In the rows, 128 means zero.
One turn moves every row onto another: examples first, then more rows asked:
k_155: [126  71 123 116 156 145 132 121 161 134 124 115 133 136  91 132 121 143
 131 101 146 106 118 126 111  99 134 103 104 108 105 147 136 138 137 140]
k_434: [ 80 111 105 133 106 128 123 138 182 125 118 136 119 143 127  96 110 126
 128 112 111 123 125 146 123  95 111  89  90 159 146 145 128 142 114 128]
k_88: [156 128  85 133 145 116 120 134 165 121 105 118 115 142 129 110  91 137
 134 129 157 116 110 152 121 123 173 100  82 122 103 152 115 151 112 108]
k_323: [ 99 101 130 141  97 117 124 137 171 135  81 128  99 128 115  97 110 127
 121 117 105 108 152 138 116 121 144 122  67 143 142 162 147 150 124  88]
k_830: [127 121 109 135 136 152 135 130 148 168 107 114 113 132  95 147 111 148
 128 110 142  75 138 158 116 125 151 124 100 124 136 116 148 169 148 122]
k_59: [148  94  97 154 131 106 123 164 150 130 116 123 120 117 135 135 124 111
 114 153 132  81 123 139 128 114 145 130 100 122 122 149 128 151 104 135]
k_668: [100 124 125 157 109 101 104 160 178 172 126 154 115 136 125 118 131  91
 118 142 134  98 115 135 117  98 142 110  91 138 152 158 108 133 120 117]
k_745: [128 120 103 135 131 139 140 137 148 178 112 121 112 148  95 149 116 147
 130 108 147  81 122 151 114 128 140 135 100 127 130 117 151 167 141 110]
k_733: [151 121 102 136 151  97 123 136 133 180 115 142 111 142 113 139 109 128
 123 102 158 102 114 134 108 115 125 125  80 154 134 125 152 163 117 112]
k_4: [134 125 105 136 130 143 135 135 145 175 104 116 111 141  95 141 118 146
 130 106 152  76 132 149 115 129 146 129  84 129 131 112 154 169 136 111]
k_569: [109 120 117 150 143 154 122 134 152 145 100 100 121 129 106 127 139 146
 150 123 158  76 139 156 123 123 153 106 116 105 135 128 130 154 149 140]
k_297: [109 122 121 121 132  98 107 168 174 145 137 139 134 110 124 108 115 121
 155 134 145 120 110 141 136 106 138 118 124 105 129 163 122 141 116 143]
k_58: [128  92  95 152 124 132 109 149 137 134  99 129 115 132 118 124 136 124
 124 129 154  82 155 136 139 129 116 121 118 113 113 140 128 157 127 156]
k_319: [138 101 100 120 134 144 123 136 187 160 115 121 103 134 106 139 129 155
 137 114 157  76 118 124 131 124 141  84 119 109 119 142 149 153 132 124]
k_629: [ 93 127 151 129 153  94 117 139 154 171 110 147 124 111  98 112 110 129
 122 123 158  92 114 134  86  97 147 116  96 116 129 150 134 139 152 105]
k_141: [112 118 137 149 127 101 116 151 168 190 115 143 113 131 105 110 130 106
 135 112 128 138 108 124 116 110 155 119  78 143 160 168 141 145 111 108]
k_29: [ 90 116 108 138  98 141 123 142 171 151 113 137 122 143 121  89 113 122
 134 108 115 134 135 147 136 105 116 107  94 159 157 151 134 138 112 121]
k_194: [143 101 110 156 140 101 119 167 157 138 126 134 118 120 129 129 119 103
 109 152 141  83 110 125 116 112 164 132  99 135 123 156 129 160 103 127]
k_907: [ 95 112 129 150  86 133  94 134 181 151 113 143 113 132 122 116 111 120
 121 121 146  99 100 141 132  97 117 107  88 143 141 172 118 122 124  93]
k_578: [125 132 116 127 133 114 124 123 119 127 100 136 102 138 123 100 107 144
 135 128 152  99 125 170  94 122 179 106  88 131 125 164 149 151 116 140]
k_151: [ 92 112 126 149 138 106  96 155 166 164 117 123 120 119 103 101 139 100
 122 124 141 136 117 114 109  86 158 105  74 142 129 153  99 141 118 112]
k_980: [ 96 119 116 147 125 116 106 124 173 153  95 110 117 132 112 101  99 145
 132 113 144 130 100 150 124  95 111 130  79 154 124 159 113 130 127  79]
k_796: [132  79 124 111 149 141 128 113 164 139 124 108 137 135  91 142 120 138
 128 112 155 108 108 126 111  96 138  95 108 114 102 142 135 131 134 132]
k_182: [133  97 106 150 126 135 114 137 130 134  96 132 112 132 118 121 127 132
 119 123 153  97 149 137 146 120 114 110 125 115 114 120 129 166 139 157]
k_942: [130  99 128 134 141 128 111 110 138 154  98 134 103 153 101 125 142 149
 141 109 155 112 139 129 137 119 124  91 120 100 114 127 140 152 146 135]
k_595: [ 92 111 120 144 110 124 105 114 174 147  96 110 121 124 113 106 103 139
 127 109 143 121  97 149 123  96 123 126  82 161 121 164 116 132 118  83]
k_384: [143 129 104 142 152 114 135 112 146 128 105 156 111 159 138  98 102 136
  96 125 154 104 112 139 110 121 143  80 105 140 113 144 132 142 129 129]
k_371: [133 142 103 135 136 104 114 133 150 162  95 128  92 142 127 102 125 143
 141 140 155  89 136 166 100 124 181 103  94 125 131 144 143 159 113 139]
k_154: [147 124 111 131 155 109 128 118 173 149 110 111 110 153 127 121 117 143
 132 132 155 124  89 146 110 115 172  89  89 113 109 155 119 149 123 104]
k_743: [ 78 118 113 133 112 125 133 138 182 123 130 132 115 140 123  86 109 131
 127 123 112 113 129 148 112  90 116  93  99 154 146 146 128 133 120 127]
k_689: [114 102 125 114 159 107 130 132 137 127 121 115 153 141  93 128 120 117
 126 130 145 123 130 144  91  78 160 109  86 131 115 138 133 138 122 146]
k_283: [139 116 112 157 158 110 112 125 147 131 102 151 105 151 144  96 122 135
 119 130 157 108 119 145 107 107 149  71 113 129 127 151 120 139 131 149]
k_740: [138 119 111 136 165  92 107 133 134 184 123 151 115 145 116 136 109 109
 116 114 153 113 109 133 111 104 131 127  84 149 133 136 141 165 106 116]
k_33: [121 139 113 153 156  93 125 172 167 162 114 143 110 127 124  99 117 120
 116 113 121 116 133 114 134 129 134 117  94 118 129 123 126 167 141 106]
k_225: [102 103 133 142 105 109 121 145 174 136  95 127  85 126 122  95 110 134
 127 123 108 102 149 136 118 123 137 127  66 136 134 176 150 150 120  95]
k_82: [ 89 108 132 146  99 138 128 141 171 143  97 116 103 128 108  93 126 124
 112 110 108 112 142 126 112 109 149 112  62 141 129 154 134 148 131  90]
k_793: [133  91 102 152 122 138 113 147 131 129 101 132 117 135 125 128 136 125
 127 129 146  90 147 134 143 121 117 111 122 117 119 137 131 156 124 162]
k_764: [109 105 122 126 164 102 127 145 136 142 124 124 150 145  98 119 116  98
 133 143 143 124 128 141  92  90 168 115  90 135 130 138 126 147 110 135]
k_809: [142  71 118 114 142 144 129 120 168 143 117 111 128 125  94 138 105 147
 136 107 152 103 115 126 122 104 139  97 118 112 103 146 142 144 134 135]
k_179: [ 80 108 129 149 107 137 113 152 168 141  96 107 109 119  99  91 128 118
 114 116 122 117 136 122 113 103 155  99  68 139 129 154 121 143 124  85]
k_558: [ 92  97 126 143  98 141  97 125 178 148 103 128 115 121 117 114 104 128
 123 118 143 109 101 144 125  89 116 117  81 145 133 175 114 125 126  94]
k_872: [ 92 121 121 137 109 139 117 139 170 161 109 139 121 148 109  88 119 121
 138 103 118 141 129 142 139 117 128  99  86 149 163 160 147 142 106 119]

k_809 goes to k_830
k_371 goes to k_283
k_578 goes to k_384
Now find these:
k_194 goes to k_764
k_323 goes to k_434
k_558 goes to k_82
k_793 goes to k_796
k_907 goes to k_179
k_569 goes to k_942
k_980 goes to k_225
k_689 goes to k_733
k_297 goes to k_629
k_141 goes to k_668

One turn moves every row onto another: examples first, then more rows asked:
k_944: [145 153 129 132 103 161 147 114 128 102 147 120]
k_707: [156 149 147 139 139 123 163 114 131 122 163 147]
k_453: [140 126 122 154 120 114 164 135 150 116 148 110]
k_358: [140 125 150 163 111 124 151 114 134 113 132 163]
k_969: [147 137 150 151 125 128 157 118 125 113 152 154]
k_163: [150 163 104 122 117 141 144 113 150  96 158 141]
k_961: [129 146 136 135 114 153 161 118 115 118 137 119]
k_432: [140 105 127 163 131 110 147 113 156 126 127 115]
k_417: [118 121 137 146 109 149 151 108 127 127 112 131]
k_886: [143 126 119 149 125 138 118  77 141 104 117 136]
k_15: [157 152 134 135 149 107 144 108 146 134 157 157]
k_782: [138 139 117 155 108 139 125  93 127 100 124 128]
k_777: [126 113 121 139 113 143 123  89 151 138 108 147]
k_335: [135 129 108 120 137 131 133  98 169 153 120 152]
k_828: [150 139 131 145 137 102 134 102 158 141 141 169]
k_564: [145 155 113 143 103 140 138 109 130  91 146 127]
k_510: [164 135 122 140 135 142 151 149 132 145 138 120]
k_411: [156 142 103 121 139 140 135  93 168 106 149 149]
k_650: [154 127 111 131 139 137 126  77 165 109 130 150]
k_71: [144 157 108 108 144 133 147 115 163 144 146 139]
k_762: [133 146 134 133 107 161 152 118 119 115 145 122]
k_264: [156 122 128 148 129 151 155 141 125 140 122 122]
k_957: [148  99 126 152 145 113 154 112 172 124 135 125]
k_611: [154 106 116 145 131 141 143 136 152 152 114 145]
k_727: [150 124 115 144 129 116 165 135 168 119 157 118]
k_354: [137 116 127 164 116 111 155 126 149 118 138 111]
k_374: [163 135 112 137 143 135 146 147 148 155 134 128]
k_659: [138 122 121 144 110 146 121  85 154 125 106 138]
k_316: [142 124 137 160 120 112 138 105 149 132 127 170]
k_206: [159 151 108 106 137 147 133  95 170 131 147 136]
k_258: [122 120 132 150  97 156 138 106 126 119 118 136]
k_684: [153 116 115 142 143 115 158 122 175 124 147 128]
k_381: [121 114 124 138 121 138 134  96 154 141 105 149]
k_485: [154 108 130 157 128 151 149 137 137 143 114 133]
k_254: [149 160 120 112 127 151 152 118 136 126 162 128]
k_156: [134 133 128 145  93 157 132 101 136 112 116 131]
k_557: [151 130 111 125 131 141 120  85 173 135 119 144]
k_212: [162 123 111 134 140 135 140 140 160 159 121 145]
k_300: [141 129 107 120 133 136 122  91 172 147 125 151]
k_511: [142 164 123 117 133 145 160 121 134 129 153 123]
k_730: [158 164 115 112 123 153 146 114 147 116 159 124]
k_738: [150 154 108 101 142 137 140 104 164 141 150 142]

k_300 goes to k_777
k_564 goes to k_163
Now find these:
k_417 goes to k_961
k_611 goes to k_485
k_730 goes to k_206
k_354 goes to k_453
k_828 goes to k_316

One turn moves every row onto another: examples first, then more rows asked:
k_111: [121 134 125 107 137 137 141 126 103 137 137  92 142 118 132 103 149 128
 166  82 137 124 142 136 135 113  92 148 131 141 138 154 189 128 123 115
 112 130 145  97 124 118 109 110 108 141 108 137 133]
k_784: [156 118 130 150 154 142 122 172 106 108 134 103 161 133 136 117 131 118
 165 146 137 102 108 120 138 114  95 144 101 183 141 141 120 107 142 147
 113 127 111 133 113 155 136 137  96 141 135 133 149]
k_317: [118 137 131 160 159 144 162 132  99 122 127 138 107 161 164 130 150 100
 117 113 128 119 108 108 137 135 101 113 142 170 144 132 168 111 118  94
 118 113 128 109 106 103 155 130 108 113 124 112 123]
k_972: [123 127 115 111 128 139 138 125 125 144 115 103 124 114 119 122 142 118
 167 114 151 142 147 153 159 112 102 134 128 151 132 149 187  91 112 106
 137 134 131 118 118 134 112 123  93 164  88 116 137]
k_470: [125 134 119 109 129 144 125 143 109 143 116  99 123 112 123 104 154 130
 166  86 163 124 129 134 149 109  96 144 115 139 130 154 173 107 106 103
 136 132 130 101 100 124 114 107 108 149 101 130 137]
k_556: [105 112 168 130 141 137 125 172 101  99 121 113 123 132 108 122 130 123
 123 134 123 120 126 125 147 114  93 117 144 177 116  89 166 124 138 125
 126 126 124 136  87 120 149 136  74 140 132 104 157]
k_550: [114  98 134 130 126 131 120 166 119  97 130 109 133 145 129 136 137 117
 141  94  99  93 139 120 143 111 104 177 110 163 106 127 132 104 149 119
 113 123 145 111 108 113 172 133  88 131 140 114 178]
k_389: [107 133 121 112 139 151 130 113 113 147 129 100 138 121 128 117 142 118
 170 100 130 139 129 146 142 108  92 122 116 144 154 150 162 111 129 121
  92 140 139  96 141 129 126 107  99 158 100 141 137]
k_396: [137 119 139 154 141 144 157 118 122 114 146 100 112 161 140 142 129 126
 161 124 142 111 117 106 127 153 116 149 115 135 156 123 144 102 106 105
 138 118 118 105  95 124 165 159 118 101 115 147 153]
k_146: [125 108 135 147 130 128 123 180 115 105 116 116 145 128 128 138 141 101
 156 120 116 103 113 125 143 110 110 157 101 181 106 130 136  85 152 119
 101 134 142 130  99 132 178 117 100 144 134 122 181]
k_871: [103 124 114 119 136 144 128 129 102 146 109 102 118 115 134 115 123 116
 165 107 123 138 146 143 166 120  99 130 120 155 146 142 179 118 126 101
 115 139 124 109 123 139 110 121  85 165 101 128 141]
k_484: [150 105 122 118 146 140 115 143 138 101 149  98 143 148 128 138 140 135
 156 124 136  97 130 120 139 115  86 144 115 169 132 139  99 104 127 147
 139 113 125 119 112 147 138 150  78 131 137 126 142]
k_221: [138 124 141 173 144 149 164 123 114 114 138 111 117 155 143 142 121 108
 166 145 137 123 112 115 132 145 121 138 105 143 163 120 155  94 111 108
 120 120 111 114 107 130 166 156 120 112 111 145 157]
k_709: [131 104 128 135 135 116 139 162 125 105 128 101 156 133 134 143 136 114
 156 122 109  97 142 123 135 134 106 177 123 184 105 130 150  96 160 116
 117 138 146 132  88 125 167 134  94 136 135 117 181]
k_256: [132 122 144 158 141 153 158 116 120 109 150 108 111 166 140 145 133 120
 158 117 140 117 114 110 127 137 116 144 109 128 160 124 142 103 103 113
 124 112 120  94 111 118 169 155 117 102 116 147 153]
k_460: [123 137 125 155 158 139 161 130 108 130 119 135 106 157 162 135 151 102
 120 125 137 119 107 107 140 145 102 112 147 175 139 133 163 102 117  84
 131 122 129 119  89 110 152 131 103 115 120 116 125]
k_908: [123 127 115 112 130 140 136 121 128 151 123  96 129 115 122 121 137 123
 163 117 153 140 143 158 149 117 100 139 126 148 136 157 178  89 118 111
 138 143 127 114 119 127 117 125  91 163  85 116 143]
k_993: [130 121 147 172 144 155 157 127 108 110 145 114 111 161 143 138 123 113
 158 128 133 119 111 113 132 137 120 142 104 135 167 122 152 104 106 110
 116 115 112 102 118 122 168 156 118 108 110 145 155]
k_591: [123 117 168 126 141 133 142 161 120  96 130 111 140 132 100 129 151 123
 127 139 143 124 126 128 127 110  95 116 152 179 108  97 175 108 133 136
 131 118 135 142  88 119 154 130  90 144 125 101 155]
k_246: [128 102 125 122 125 123 129 149 145 103 132 108 144 137 119 156 154 118
 154 109 118  98 130 121 132 115 101 155 120 176  99 131 123  86 148 124
 119 124 158 120  97 128 181 123  93 137 137 125 171]
k_884: [117 134 124 108 140 141 137 124 106 146 140  89 145 119 131  98 142 129
 164  87 138 122 141 143 133 115  91 154 127 133 144 160 180 122 127 117
 111 139 140  91 126 109 115 115 104 142 103 134 141]
k_842: [113 117 170 120 150 130 141 155 107  96 139 101 143 137 107 121 142 132
 130 123 121 115 133 118 121 120  89 124 156 175 116  93 173 142 147 136
 115 121 140 126  91 112 149 131  89 130 137 116 153]
k_368: [144 102 136 131 146 146 117 161 112  88 154 104 139 150 132 117 130 129
 146 116 125  92 134 122 143  99  92 160 105 161 139 138 117 111 123 152
 135 106 115 116 133 133 133 157  80 128 134 109 149]
k_652: [120 134 130 149 156 144 161 129 107 122 130 135 106 163 159 132 160 106
 115 106 135 116 109 104 135 135 101 113 147 166 141 135 163 109 112  95
 129 112 134 105  99 102 155 129 108 110 122 113 122]
k_899: [106 116 165 124 142 142 128 151 119  98 128 115 132 137 100 139 147 125
 128 132 126 126 118 123 133 106  92  95 150 177 118  88 151 122 141 139
 108 118 139 128 101 126 161 122  83 144 137 118 150]
k_553: [157 107 122 129 154 132 130 148 123 108 144  89 162 141 136 128 128 131
 166 147 130  98 134 120 135 132  87 154 121 183 138 142 119 112 145 142
 132 126 120 137 101 152 128 154  83 137 135 131 149]
k_288: [117 124 165 121 140 135 127 173 107 101 124 108 135 130  99 118 154 132
 130 121 147 112 108 113 128 111  89 117 141 169 109  96 155 126 135 131
 125 125 137 129  73 118 157 119  94 135 138 119 154]
k_366: [121 137 127 160 156 141 165 130 104 128 119 137 110 158 162 136 148  94
 119 126 129 124 108 109 138 139 103 108 145 180 142 135 168 103 117  91
 120 120 126 117 101 109 154 129 108 116 116 114 127]
k_149: [141 124 136 167 142 145 157 121 119 118 134 103 115 156 141 144 124 116
 167 139 148 117 108 107 131 153 119 141 109 142 158 122 144  94 111  99
 132 125 116 115  91 130 165 155 122 110 111 151 156]
k_593: [157 113 139 147 149 144 136 162 111  92 154 109 162 142 134 119 139 115
 156 137 131 103 124 132 134  95  95 149 103 175 141 145 135 102 132 164
 115 110 117 129 138 139 139 143  97 138 130 113 148]
k_403: [128 103 140 143 128 130 142 158 126  93 140 119 150 138 128 147 140 101
 148 118 103 110 142 137 136 105 109 164 112 176 109 130 152  83 152 133
  99 119 147 125 128 119 177 129  97 142 130 106 176]
k_364: [120 136 121 105 133 141 121 134 116 148 122  95 126 118 120 103 151 133
 161  88 166 123 126 141 144 112  93 147 112 133 132 160 160 102 110 109
 133 140 133  98 107 120 121 110 105 150  94 127 142]
k_490: [109 133 119 113 136 151 131 116 113 142 121 104 136 115 130 119 143 119
 171  95 125 138 130 138 147 106  95 115 121 150 147 146 167 120 124 116
  92 131 141  95 136 133 121 104 102 158 108 144 130]
k_126: [126 136 124 146 156 139 162 125 112 126 125 131 104 161 159 133 157 107
 118 112 138 115 112 106 136 143  99 115 151 170 137 135 165 105 112  91
 136 116 134 112  88 105 150 134 105 110 121 115 122]
k_502: [103 126 115 118 138 147 122 130 104 155 112  96 124 116 133 111 116 118
 162 112 127 139 137 149 159 122  98 133 116 148 150 149 169 108 129 104
 112 150 122 108 125 130 116 125  82 164  93 128 144]

k_899 goes to k_842
k_403 goes to k_550
k_593 goes to k_368
Now find these:
k_149 goes to k_221
k_972 goes to k_871
k_126 goes to k_460
k_502 goes to k_389

